128 stands for zero in the data rows.
Here are some points:
[ 96  46 151 159 126 151 100  59 137 101 135 147 106 115 157 129]
[103  99 137 125 130 146 110 109 141 208  17 110  63 173  83  20]
[119 131 126 110 127 126 128 125 114 235  29  91  95 179  87  30]
[109 105 151 126 132 145  90  88 100 115 157 118 153 136 137 155]
[119  84 131 145 119 141 122 111 114 107 152 124 144 120 169 137]
[135 113 149 144 126 128 113 117 135 114 141 130 131 110 127 135]
[105  96 132 145 134 129 121  85 130 134 125 120 119 124 121 120]
[108  95 136 130 120 136 121 100 119 133 139 121 126 135 155 146]
[ 96 100 150 132 143 165  94  63 156 196  63 120  89 166  38  53]
[ 73  49 138 148 141 146  90  52 130 120 133 133 129 111 115 143]
[147 144 139 131 122 132 137 151 127 100 158 137 131 129 159 140]
[150 157 122  89 144  79 118 113  36 101 136 109 174 132 192 184]
[147 156  97 125 101 121 164 202  90 125 170 102 161 126 184 165]
[155 171 122  96 134  98 136 164 115 104 149 123 165 116 115 163]
[ 96 101 124 140 142 121  97 106 128 108 141 140 140 121 138 150]
[159 157 109 121 119 113 152 178 117 109 185 126 185 115 171 192]
[116 113 129 142 117 143 129 127 192 119 114 137  70 113  72  84]
[150 149 118 130 103 141 146 177 152 119 163 132 141 106 146 128]
[149 177 137 114 137 115 128 160 143 121 157 138 147 129  91 163]
[178 197 109 113 120  99 176 222  70 112 209 114 193 100 208 216]
[171 217 113  89 121  96 167 192  29 104 193 100 207 121 201 232]
[149 135 114 123 125 128 147 162 102 126 158 108 137 135 149 151]
[120 118 130 149 135 127 112 115 121 102 160 136 147 115 167 156]
[ 90  88 134 134 141 125 112  82  79 129 172 103 163 111 167 192]
[ 89  67 149 157 143 168 105  67 145 125 159 142 142 125 154 147]
[146 156 136 126 132 124 141 146 138 103 125 141 129 137  96 116]
[ 80  87 122 145 134 140  90  76 152 172  14 137  63 142  86  22]
[ 84  64 146 150 138 146  98  56 112 123 147 131 126 133 136 158]
[202 225 104 109 110 111 184 243 126 119 160 125 153 122 153 151]
[132  86 156 138 136 142 125  90 121 116 146 132 127 134 138 136]
[126  62 187 152 131 164 120  56 108 114 160 131 121 127 156 151]
[237 255  98  62 107  65 189 255  51 102 249 124 221 102 235 249]
[132 130 113 112 139 114 120 112  79 141 139 103 155 135 126 148]
[ 77  66 137 153 138 143 100  52 131 120 126 128 112 136 126 126]
[115 111  98 126 132 131 114 121 165 170  54 128  72 146  70  42]
[161 167 133 113 131 112 145 142 153  98 104 148  85 139  93 104]
[123 124  87 135 113 124 128 162 160 144  50 132  65 131  75  55]
[ 48  11 142 163 140 144  77  39 150 115  95 157 108 116 153 112]
[141 146 125 125 124 119 128 145 139 112 109 133 116 130 107 125]
[ 90  81 129 141 141 136  89  64 119 103 132 136 110 132 139 132]
[ 76  91  99 141 146 120 100 102 146 139 132 135 149 121  85 134]
[103 112 149 117 149 134  97  80 137 123 105 149 128 126  82 122]
[117  97 142 134 134 132 113 100 197 120  89 153  63 146  90  73]
[112 112 153 104 161 116  93  73 125 115 120 153 130 140  84 141]
[179 168 111 135  90 150 194 232  94 106 228  88 205 104 204 233]
[110 159  95 104 135  84 118 128 134 190   3 125  55 166  91  23]
[176 218  63 109  96 120 186 255 106 128 199  96 226 111 148 206]
[192 182 134 127 112 129 175 213 121 238  29  87  73 163 122  18]
[143 163 135 109 120 130 127 151 119 112 200 116 167 122 136 176]
[ 65  55 139 155 151 146  79  58 167 189  30 125  78 150  70  31]
[161 167 113 118 111 106 145 188 128 115 157 133 150 111 156 157]
[ 83  41 139 154 131 137 104  45 119  99 113 138 109 114 177 125]
[126 113 142 143 121 149 134 129 118 111 174 119 155 112 153 155]
[163 156 119 114 124 109 139 146 161 139  59 145  69 150  90  54]
[134 160 109 127 121  96 137 155 111 109 158 129 148 112 160 146]
[ 90  71 111 141 144 133  95  62 121 114 127 129 131 131 136 159]
[ 83  66 144 148 137 140  80  51 139 105 126 140 111 126 128 129]
Here are 37 more points, each followed by its number:
[123 108 119 134 126 136 132 111  92 113 181 107 179  98 173 180] 0
[162 176 115 134 104 123 165 184 132 112 161 126 161 111 162 144] 1
[182 210  89  97 121 103 183 252 121 111 131 113 148 132 140 151] 2
[ 81  70 133 154 128 154  99  84 168 191  62 111  85 142 115  29] 3
[119 124 140 125 139 127 111 110 128 119 132 139 135 130  97 130] 4
[163 187 149  92 130 112 126 138 129 203  30 112  83 175  71  41] 5
[133 136 151 118 147 147 132 126 152 206  43 123  80 159  96  32] 6
[103  43 178 169 122 173 106  56 112 101 207 117 147 109 191 193] 7
[ 68  61 133 136 145 135  60  12 101 115 114 133 130 144 113 141] 8
[164 154 173 132 116 147 148 151 156 102 150 144 104 126 130 111] 9
[160 163 113 114 123 125 146 173 128 118 149 136 148 122 126 141] 10
[167 156 141 129 120 136 159 161 136 187  86 102  99 140  83  63] 11
[116 128 126 118 141 129 102 113 145 193  27 130  79 163  70  34] 12
[ 83  69 155 157 124 174 116  67 139 118 156 112 123 129 111 127] 13
[156 200  89  84 133  97 149 192 136 209   3 121  77 202  37  30] 14
[114  93 139 157 117 158 137 142 169 194  50 111  53 151 105  32] 15
[  0   0 133 189 147 179  42   0 183 137  74 142  74 131  79  62] 16
[103  79 161 144 140 145  95  63 121 219  40  97  86 157 108  31] 17
[ 47  25 144 162 140 141  69  28 153 122  76 155  90 129  95  82] 18
[153 170 121 114 119 120 144 154 138 126 157 128 155 116  91 149] 19
[123 129 115 128 133 124 129 131  85 106 195 124 174 116 187 196] 20
[ 79  60 172 135 147 124  72  25 138 114  99 154  99 125 114 109] 21
[255 255  84  83  78  80 234 255  92 115 206 119 180 100 208 196] 22
[161 199 118 106 116 118 144 177 113 114 154 117 155 133 107 172] 23
[ 62  85  79 137 139 138  87  91 142 120  93 133 101 140  76 109] 24
[201 203 131 104  92 105 179 198 138 121 152 134 110 123 134 136] 25
[ 86  96 101 151 140 152 100 107 161 176  34 119  74 156  56  46] 26
[ 84  60 167 125 150 139  76  22 142 180  26 124  47 164 100  34] 27
[ 82  74 145 149 142 156 121  88 156 115 111 134  82 125 122 109] 28
[117  99 159 136 134 152 121  75 133 120 169 135 151 121 119 165] 29
[180 187 123  92 129 122 148 177  64  98 210  99 211 122 180 251] 30
[150 151 144 123 109 136 141 144 138 116 148 142 131 125 145 128] 31
[196 233 105 109 106 130 204 250 110 128 201 103 188 115 129 185] 32
[ 93  89 134 132 140 139 112  93 127 109 167 138 153 116 151 160] 33
[114 122 142 109 167 106  83  76 133 106 100 154 127 135  85 130] 34
[ 97  62 154 149 127 155 112  85 162 166  78 133  83 133 111  44] 35
[121 100 152 133 135 115 112  79 142 152  39 141  60 146 115  41] 36
Which two of these numbered points are nearest to each point below by angle, seen from the average point of the first points? Their numbers follow each, nearest first.
[ 82  64 145 142 140 148  97  56 155 122  97 146  84 130 102  91] > 18 16
[141 145 121 122 121 125 152 158 112 115 151 135 127 129 155 150] > 22 1
[126 158 139 105 149 127 112 120 150 117 141 135 131 124  69 144] > 4 19
[101  85 143 152 128 137 104  90 184 125  82 152  65 134  83  65] > 35 36
[ 67  27 154 173 135 166 113  47 177 148  77 146  79 127 106  56] > 35 16
[176 134 216 124 132 148 129 101 121  81 158 168 109 119 164 137] > 9 31
[ 99  96 144 145 145 138 106  81 113 127 135 123 135 132 118 145] > 8 13
[132 139 118 117 127 109 132 138  80 110 200 127 180 111 190 195] > 20 30
[ 61  19 154 170 137 163 101  44 161 112 115 160  93 116 120  96] > 18 28
[117 113 135 132 136 123 109  97  84 137 159  97 167 127 144 183] > 0 20
[113 133  91 129 124 118 139 152 146 137 102 136 125 135  99 127] > 14 26
[202 209 117 112 117 112 171 196  94  98 225 104 201  99 173 231] > 30 22
[117  97 124 146 111 143 111 121 147 121 143 123 145 122 105 129] > 13 16
[117 111 128 134 145 113 109  89 115 112 158 129 146 114 151 156] > 33 7
[132 138 129 121 118 122 125 143 185 115  81 135  79 129  68  72] > 12 26
[178 133 238 114 162 126 104  61 131  74 142 154 104 129 131 132] > 34 9
[ 91 100 109 126 129 131 102 104 129 149  98 129 119 132 101 114] > 24 26
[134 151 121 117 139 123 124 147 125 125 170 116 167 107 102 157] > 19 23
[ 87  77 146 129 150 136  95  50 122 124 120 125 123 139 101 134] > 8 21
